One turn moves every row onto another: examples first, then more rows asked:
Muz: [ 0.18 -0.08 -1.00 -1.90  1.02  0.95 -0.11  0.54 -0.80 -0.19 -0.79  0.93
  0.53  1.43 -0.81  2.33 -1.06  1.39  1.49 -3.23 -0.55  0.95 -0.24 -0.63
 -1.94  2.13  2.07  0.70]
ruz: [ 0.00  0.06  0.52 -1.33 -1.12  0.60  0.83 -0.85  0.58 -1.59  1.64  0.58
 -0.28 -1.73 -0.58 -0.23 -2.71  0.22 -0.33 -1.96 -0.10  0.07 -0.77  0.97
 -2.37  1.09 -0.97 -0.51]
tas: [-2.16  0.00 -0.25  0.66 -0.19 -1.04  1.09 -0.27 -0.32 -1.22  0.37  0.56
  1.52  0.75 -0.97 -1.04  2.90  0.54 -1.24 -1.34  0.10  0.84  0.14 -0.26
  1.99  1.49 -0.67 -0.65]
met: [-2.58 -0.80 -0.62  0.51  0.35 -1.12  1.59  0.01 -0.19 -0.90  0.17  0.40
  1.16  0.18 -0.67 -0.44  3.42  0.89 -0.36 -1.32 -0.13  1.62  0.18 -0.41
  1.98  1.20 -0.95 -0.57]
gudor: [-1.62 -1.34 -0.18 -1.08  0.50 -1.82  1.43  1.00 -1.23 -1.82  0.00 -0.16
  0.42  0.20 -0.27  0.71  2.68  1.10 -0.47 -0.48 -0.47  0.58  0.96 -0.44
  1.83  1.79 -0.64 -0.72]
tiz: [-0.95 -0.28  0.72 -1.01 -0.06  1.04  0.83 -1.18  1.67 -1.09  1.35  1.04
  0.22 -1.96 -1.05 -0.32 -2.25 -0.16  0.24 -2.39 -0.05  1.35 -1.26  1.32
 -2.12  0.93 -1.18 -0.15]
bon: [ 0.26 -1.03 -0.33 -1.65 -1.35  1.06  1.29 -0.29 -0.20 -0.64  1.75  0.41
 -0.21 -2.35  0.05 -0.01 -2.04  0.09  0.36 -1.13  0.06  0.36 -0.98  0.62
 -2.83  0.24 -0.91 -0.77]
Raku: [-0.03  1.23  0.16  0.75  0.42  0.63  3.97 -0.03 -0.43 -0.75 -1.10  1.81
  1.81  1.18  0.17  2.04 -2.39  0.56  0.05  0.76  0.89  0.73 -0.20 -1.79
  0.53  0.25  0.59 -0.25]
Nis: [-1.03 -1.22 -0.31 -1.01 -0.48  1.33  1.60 -0.88  1.11 -0.21  1.33  0.81
  0.13 -2.74 -0.44 -0.11 -1.49  0.09  1.05 -1.98  0.10  1.92 -1.43  0.98
 -2.51  0.04 -1.45 -0.44]
tak: [-0.04 -0.05 -1.56 -1.69  0.45  0.51  0.61  0.50 -0.99 -0.39 -0.82  0.40
 -0.16  0.98 -0.36  2.57 -0.72  2.14  1.89 -3.51 -0.94  1.07  0.02 -0.89
 -1.95  1.81  1.66  0.49]
zakim: [-0.87 -1.00  1.04 -1.92  0.59  0.71  0.84 -0.61  1.40 -1.41  1.02  0.96
 -0.18 -2.18 -0.93  0.48 -2.36 -0.04  0.55 -2.00 -0.31  1.44 -0.96  1.38
 -2.01  1.20 -1.20 -0.04]
bez: [-3.52  1.28 -0.41 -0.71  0.66 -1.32  2.79  0.21 -2.02 -0.98 -1.18 -0.02
 -1.71 -1.10 -0.10  0.82  0.94  0.26  0.61 -0.63 -2.10  1.72 -0.81  1.88
 -0.07  0.60 -0.90 -0.57]
Dova: [ 0.18 -0.26 -1.43 -1.45  0.79  1.61 -0.25  0.39 -0.84  0.67 -0.57  1.38
  1.17  1.51 -0.97  1.73 -0.76  0.82  1.34 -3.00 -0.05  1.16 -0.78 -0.73
 -2.15  1.67  2.16  0.56]
Vuv: [-0.63  0.90  0.41  0.49  1.23  0.23  4.28 -0.03  0.07 -1.12 -1.56  1.71
  1.33  0.82  0.20  2.71 -2.33  1.00  0.67  0.29  0.48  1.39  0.05 -1.63
  0.88  0.46  0.26  0.06]
tafam: [-1.34 -1.81  0.07 -1.10  1.07 -0.65  0.44  0.97 -1.28 -0.50  0.19  0.89
  1.82  0.69 -0.85 -0.05  2.67 -0.37 -0.85  0.30  0.32  0.73  0.09 -0.30
  1.52  1.64 -0.08 -0.61]
feri: [-2.60  2.50 -0.35  0.54 -0.42  0.06  1.37 -0.48 -2.33 -0.07 -0.18  1.11
  0.34  0.13 -0.96 -1.15  0.56 -1.57 -1.07 -0.08 -0.85  0.74 -1.90  2.06
 -0.52  0.38  0.04 -0.72]
Pusop: [-3.79  2.01 -0.78  0.47 -0.09 -0.86  2.77 -0.43 -1.80 -0.62 -0.86  0.27
 -1.04 -0.97 -0.32 -0.11  1.16 -0.01  0.32 -0.99 -1.79  1.85 -1.26  1.82
 -0.14  0.14 -0.90 -0.61]
puv: [-0.47 -1.84  0.07 -1.84  0.10  1.37  1.16 -0.30  0.69 -0.14  1.33  0.91
  0.22 -2.52 -0.51  0.27 -1.74 -0.25  0.98 -1.30  0.14  1.57 -1.28  0.98
 -2.63  0.24 -1.18 -0.31]
lidi: [-2.91  0.59  0.10 -1.75  1.51 -1.19  2.21  0.85 -2.44 -1.05 -1.42  0.22
 -1.51 -0.86 -0.24  1.39  0.39 -0.31  0.48  0.18 -2.03  1.35 -0.75  2.06
 -0.18  1.02 -0.44 -0.36]
femi: [-1.80  1.62 -0.15 -0.57  0.07  0.18  1.04  0.19 -3.11  0.15 -0.22  1.17
  0.36  0.14 -0.80 -0.69  0.21 -1.89 -1.06  0.85 -0.77  0.39 -1.79  2.00
 -0.82  0.61  0.41 -0.67]
Vubi: [-0.53  1.42  0.29  1.13  0.71  0.70  3.94 -0.41  0.13 -0.79 -1.23  2.05
  2.01  1.23 -0.13  1.85 -2.33  0.52  0.11  0.36  0.84  1.14 -0.31 -1.65
  0.75  0.25  0.50 -0.11]
neki: [-0.34 -0.85 -0.52 -1.33 -1.38  0.66  1.87 -0.52  0.21 -0.99  1.51  0.01
 -0.73 -2.62  0.21  0.17 -1.79  0.80  0.78 -1.84 -0.31  0.92 -0.79  0.57
 -2.63  0.13 -1.41 -0.90]
Dig: [-0.62 -0.12 -2.11 -1.04  0.23  0.82  1.08  0.23 -0.48  0.08 -0.79  0.41
 -0.09  0.61 -0.27  2.24 -0.12  2.41  2.34 -3.90 -0.87  1.73 -0.26 -1.00
 -1.91  1.25  1.27  0.46]
munu: [ 0.34  0.33 -1.99 -0.79 -0.30  1.71  0.00  0.04 -1.16  0.91 -0.17  1.21
  1.33  1.49 -0.72  1.09 -0.51  0.91  1.16 -3.09  0.03  0.85 -0.84 -1.02
 -2.35  1.21  2.03  0.33]
koma: [-1.79  0.64  0.08 -1.62  0.94 -0.09  1.05  0.88 -3.25  0.06 -0.66  1.05
  0.04 -0.06 -0.62  0.28  0.17 -1.83 -0.62  1.36 -0.95  0.56 -1.49  2.07
 -0.75  0.84  0.42 -0.55]
tizu: [-1.00 -1.31 -0.46 -0.40 -0.14 -0.56  0.67  0.65 -1.63 -0.32  0.64  0.73
  2.03  0.77 -0.62 -0.68  2.83 -0.21 -1.22  0.25  0.53  0.32 -0.01 -0.52
  1.27  1.24 -0.07 -0.92]
nik: [-1.15  0.56 -1.91 -0.24  0.22  1.00  0.94 -0.42  0.15  0.13 -0.79  0.76
  0.34  0.86 -0.68  1.60 -0.04  2.21  2.09 -4.46 -0.70  2.04 -0.57 -0.83
 -1.74  1.28  1.20  0.64]
ton: [-0.79  1.41 -1.71  0.21 -0.29  1.06  0.49 -0.74  0.02 -0.14 -0.47  0.87
  0.66  1.39 -0.90  1.06 -0.49  1.85  1.31 -4.56 -0.49  1.37 -0.61 -0.80
 -1.76  1.44  1.53  0.51]
kalaf: [-1.43 -1.57  0.46 -1.38  1.25 -1.40  0.68  1.04 -1.00 -1.51 -0.04  0.50
  1.08  0.62 -0.79  0.56  2.36  0.26 -0.83 -0.13 -0.20  0.56  0.70 -0.17
  1.90  2.16 -0.30 -0.54]
mugim: [-0.78  1.17 -0.10  1.42  0.60  0.80  4.27 -0.49  0.25 -0.39 -1.20  1.96
  1.93  0.86  0.01  1.75 -1.95  0.74  0.50  0.22  0.86  1.62 -0.47 -1.77
  0.73 -0.08  0.21 -0.08]
gak: [-2.11 -1.37 -0.79 -0.32  0.13 -1.50  1.90  0.57 -0.94 -1.14  0.09 -0.04
  0.64 -0.17 -0.07  0.33  3.34  1.26 -0.10 -0.83 -0.39  1.33  0.61 -0.64
  1.74  1.11 -0.97 -0.76]
Mib: [-0.69  1.11 -0.37  1.34  0.29  0.60  4.66 -0.34 -0.08 -0.63 -1.23  1.55
  1.55  0.65  0.37  2.08 -1.79  1.11  0.75  0.25  0.63  1.50 -0.13 -2.00
  0.65 -0.23  0.12 -0.32]
tibem: [-0.08  0.49  0.00  0.45  0.75  0.79  4.15  0.17 -0.53 -0.42 -1.16  1.80
  1.84  0.89  0.35  2.39 -2.24  0.56  0.53  1.03  0.88  1.05 -0.20 -1.89
  0.43  0.06  0.53 -0.15]
rovog: [-0.44  0.41  0.30  0.31  1.35  0.67  4.12  0.19 -0.09 -0.55 -1.45  1.89
  1.76  0.79  0.21  2.72 -2.14  0.75  0.81  0.73  0.75  1.51 -0.17 -1.64
  0.61  0.21  0.36 -0.06]
rin: [ 0.04  1.34 -2.00 -0.11 -0.94  1.25  0.24 -0.44 -0.73  0.28 -0.13  0.94
  0.89  1.63 -0.75  0.80 -0.59  1.52  0.90 -3.88 -0.19  0.68 -0.67 -0.97
 -2.13  1.30  1.91  0.31]
medu: [-3.46  2.48 -0.61  0.96 -0.36 -0.27  2.17 -0.81 -1.75 -0.23 -0.45  0.78
 -0.31 -0.39 -0.72 -1.04  1.00 -0.76 -0.36 -0.82 -1.25  1.53 -1.74  2.00
 -0.25  0.07 -0.55 -0.59]
duki: [-1.35 -0.12 -0.50  0.33 -0.78 -0.91  0.76  0.17 -1.30 -0.99  0.83  0.54
  1.73  1.00 -0.67 -1.04  2.64  0.14 -1.62 -0.50  0.38  0.07  0.15 -0.49
  1.55  1.38 -0.26 -0.94]
liko: [-2.30  0.14  0.38 -2.18  1.66 -0.67  1.49  1.20 -2.94 -0.48 -1.19  0.74
 -0.71 -0.48 -0.43  1.14  0.26 -1.23  0.03  0.96 -1.50  0.98 -1.08  2.20
 -0.50  1.09  0.11 -0.41]
Vepe: [-0.60  1.19  0.01  0.89  0.55  0.17  4.61 -0.14 -0.10 -1.22 -1.37  1.41
  1.22  0.76  0.40  2.44 -2.13  1.27  0.67  0.17  0.41  1.23  0.18 -1.84
  0.82  0.17  0.17 -0.19]
Gol: [-0.35 -0.28  0.59 -1.71 -0.68  0.14  1.26 -0.59  0.73 -2.09  1.21  0.12
 -0.91 -2.09 -0.35  0.43 -2.64  0.71  0.25 -2.13 -0.59  0.41 -0.48  1.03
 -2.13  1.15 -1.26 -0.42]

bez turns into lidi
tak turns into Muz
Nis turns into neki
Where do these go?
gak turns into gudor
Vuv turns into rovog

One turn moves every row onto another: examples first, then more rows asked:
megu: [ 2.42  0.21  0.43 -0.13 -1.08  2.11 -0.02 -0.29 -0.57  0.71  0.66  0.04
  1.49 -1.26  0.49  0.21]
Duka: [ 1.15 -1.55  0.78 -0.11  1.55 -0.77  0.26  1.52 -1.26 -1.47 -0.71  0.53
  1.22 -0.52 -0.19  1.14]
dabid: [-0.80  0.55  0.29 -0.83 -0.23  1.34 -0.57 -2.47  0.88 -0.38  0.51 -0.79
  1.13 -0.87  0.69 -1.07]
kote: [-1.07 -0.07  0.69 -0.07 -0.42  0.85 -0.37  0.37  0.11  0.01  1.75 -0.21
 -3.42 -0.23 -0.96  1.23]
kop: [-0.88 -1.62  0.64 -0.41  0.25 -1.30 -1.86 -1.10  0.50  0.32 -0.63 -0.34
 -0.14 -0.19 -2.06 -1.89]
sen: [-1.06  1.92 -0.70 -0.37  1.00  0.49 -2.18  0.78 -0.09 -0.66  1.02  0.08
 -1.08 -0.79 -0.47  1.36]
Kagal: [ 0.74 -1.47  0.53 -0.63  0.71  0.16 -0.49 -1.61 -0.99 -0.05 -1.09 -1.49
  0.25 -2.60 -0.71  1.19]
Rubib: [-0.12 -1.99 -1.29  0.62  0.17 -2.01  0.66  1.54  0.79  0.60 -0.88  0.90
 -0.38  1.11 -0.87  1.45]
zef: [ 1.36  0.12 -1.40 -0.54 -0.95  0.73  0.73  1.23 -0.11 -0.20  0.92 -0.65
  1.41  1.07 -0.64  2.63]
ridaz: [ 2.45  0.07  0.27  0.24 -1.37  1.94  0.18 -0.15 -0.55  0.98  0.92 -0.20
  1.24 -1.49  0.66  0.27]
moli: [ 1.45 -1.52  0.83  0.07  1.47 -0.96 -0.04  1.85 -1.20 -1.17 -0.48  0.34
  1.51 -0.54 -0.05  1.18]
rovo: [-0.23  0.78  0.74  0.16 -0.05 -0.07 -2.81  0.51 -0.26  0.97  1.66  0.29
 -2.22 -0.31 -1.03  0.83]
vifal: [-0.12 -0.19 -1.89  0.82 -1.78 -0.37  0.82 -0.37  0.82  0.18  2.03 -0.50
  0.32  2.30 -0.11  0.10]
tuf: [-1.29  0.22 -1.44  0.06  0.71  0.41 -0.71  0.58 -0.28 -0.99  0.64 -0.26
 -2.68 -1.49 -1.36  1.59]
fas: [-0.80 -0.45 -0.42 -0.42 -0.39 -1.65  1.39 -0.25 -0.46 -2.36  0.00 -0.53
 -0.16  1.65 -1.41 -1.45]
Sorut: [ 1.14 -0.22 -1.28  1.20 -1.16 -1.22  0.20 -0.76  0.11  2.45 -0.53  0.33
 -0.13  0.01  0.98  1.84]
sop: [-0.91 -0.34 -0.42 -0.45 -0.05 -1.93  1.29  0.35 -0.44 -2.26  0.19 -0.45
 -0.01  1.53 -1.41 -1.11]
Votag: [ 0.26  0.05 -0.46  0.39 -1.93 -0.47  0.87 -1.82  0.34  1.50 -0.79  0.34
 -0.98 -0.27 -0.17 -2.17]
Tigi: [-0.40 -1.42  2.22 -2.27  0.42  0.66  0.60 -0.21  0.23 -1.58  0.14 -1.04
  0.19  0.68 -1.35  0.55]
ferun: [-0.04 -0.06 -0.76  0.34 -2.10 -0.89  1.20 -1.56  0.44  1.27 -0.58  0.18
 -1.16 -0.35 -0.32 -2.01]

tuf turns into sen
Duka turns into megu
Where do these go?
ferun turns into sop
Rubib turns into zef
Kagal turns into dabid

One turn moves every row onto another: examples first, then more rows asked:
tum: [ 0.21 -1.26 -0.33  1.60 -1.83 -2.85 -1.29  0.78  2.07 -0.54 -0.17  1.42
 -0.59 -2.36 -1.00  2.11  1.38]
dafon: [-0.58  1.27  0.98  2.45 -1.20  1.14  2.53 -0.25  0.78 -1.62 -1.40 -0.77
  1.17 -2.41 -0.50  0.45  0.11]
Mav: [ 0.80  1.01  1.17  2.35 -2.10 -0.76  0.10  0.24  0.66 -1.25  0.54 -0.61
  2.15 -2.39 -2.23 -1.69  0.28]
kilog: [-0.35 -0.62  0.53  1.25 -2.35 -3.17 -0.44  0.63  1.94 -1.31  1.11  0.30
 -1.21 -2.92 -1.75  2.72 -0.53]
felar: [ 0.49 -0.34  0.47  2.18 -0.89 -1.27  1.24  0.36  0.54  0.37  1.82 -2.12
  1.64 -2.61 -0.72 -1.16 -2.52]
Dob: [ 0.64  0.31  0.42  1.83 -0.57 -0.60  1.41 -1.08  0.24 -0.15 -0.80 -1.31
  3.37 -2.86 -0.70  0.02  0.40]
viven: [-1.94 -1.19 -0.79  1.94 -1.10 -2.73 -0.65  0.33  0.89  0.00 -0.23  1.19
 -0.39 -2.59  0.82  2.44  1.36]
duvut: [-2.51 -0.62  0.46  1.08 -1.69 -3.18 -0.26  0.37  0.71 -0.80  1.00  0.00
 -1.11 -2.52  0.03  2.70 -0.64]
Fasi: [-2.11 -1.32 -0.37  1.52 -1.26 -3.01 -1.05  0.45  0.84  0.00 -0.27  0.86
 -0.56 -2.21  0.83  2.17  0.94]
kolem: [-0.48 -0.64  0.72  0.84 -2.35 -3.10 -0.93  0.86  1.82 -1.16  0.88  0.34
 -1.40 -2.43 -1.41  2.54 -0.48]
Boku: [ 0.15  0.19  0.25  2.33 -1.49  1.85  0.77  1.57 -0.08 -0.52 -1.03  0.66
  0.35 -1.34 -0.04 -1.14  0.79]
Bato: [-0.73 -0.75 -1.64  1.92 -0.21  0.94  1.90  1.75  0.11  0.87  0.43 -0.85
 -0.47 -2.60  0.79 -0.55 -1.32]
ropov: [ 1.27  0.70  1.62  2.28 -2.08 -0.45  0.17  0.37  0.38 -1.08  0.39 -0.49
  2.11 -1.79 -1.97 -1.54 -0.03]
pili: [ 2.54 -1.13 -0.76  1.57 -0.10 -1.01  2.33  0.29  0.93  0.78 -0.14 -1.60
  1.35 -2.95 -0.47 -0.12 -0.52]
Fenel: [-0.21 -1.35 -0.18  1.25 -1.92 -2.89 -1.69  0.90  1.98 -0.42 -0.32  1.14
 -0.87 -2.00 -0.53  1.93  1.00]
sif: [-0.60 -0.86 -0.88  2.17 -0.35  1.02  1.87  1.51  0.10  0.97  0.36 -1.03
 -0.17 -2.16  1.17 -0.62 -1.77]
Zep: [-2.51 -0.54  0.14  1.52 -1.56 -3.01  0.30  0.14  0.77 -0.68  1.08  0.00
 -0.95 -3.16  0.10  3.00 -0.54]
vuk: [ 0.23 -0.15 -0.34  1.92 -0.73 -1.42  1.08  0.38  0.75  0.49  2.05 -2.19
  1.62 -3.22 -0.97 -1.06 -2.33]
Sene: [-0.17  0.40 -0.12  2.42 -1.63  1.61  0.89  1.61  0.01 -0.91 -1.08  0.76
  0.11 -1.88 -0.49 -1.24  1.27]
bavu: [ 1.27 -0.19 -0.13  2.11 -0.73  0.75  3.51  1.13  1.55 -0.67 -0.73 -1.13
 -0.89 -2.44 -0.33  0.35 -0.78]

tum turns into kilog
kolem turns into duvut
felar turns into sif
Where do these go?
pili turns into bavu
Mav turns into vuk

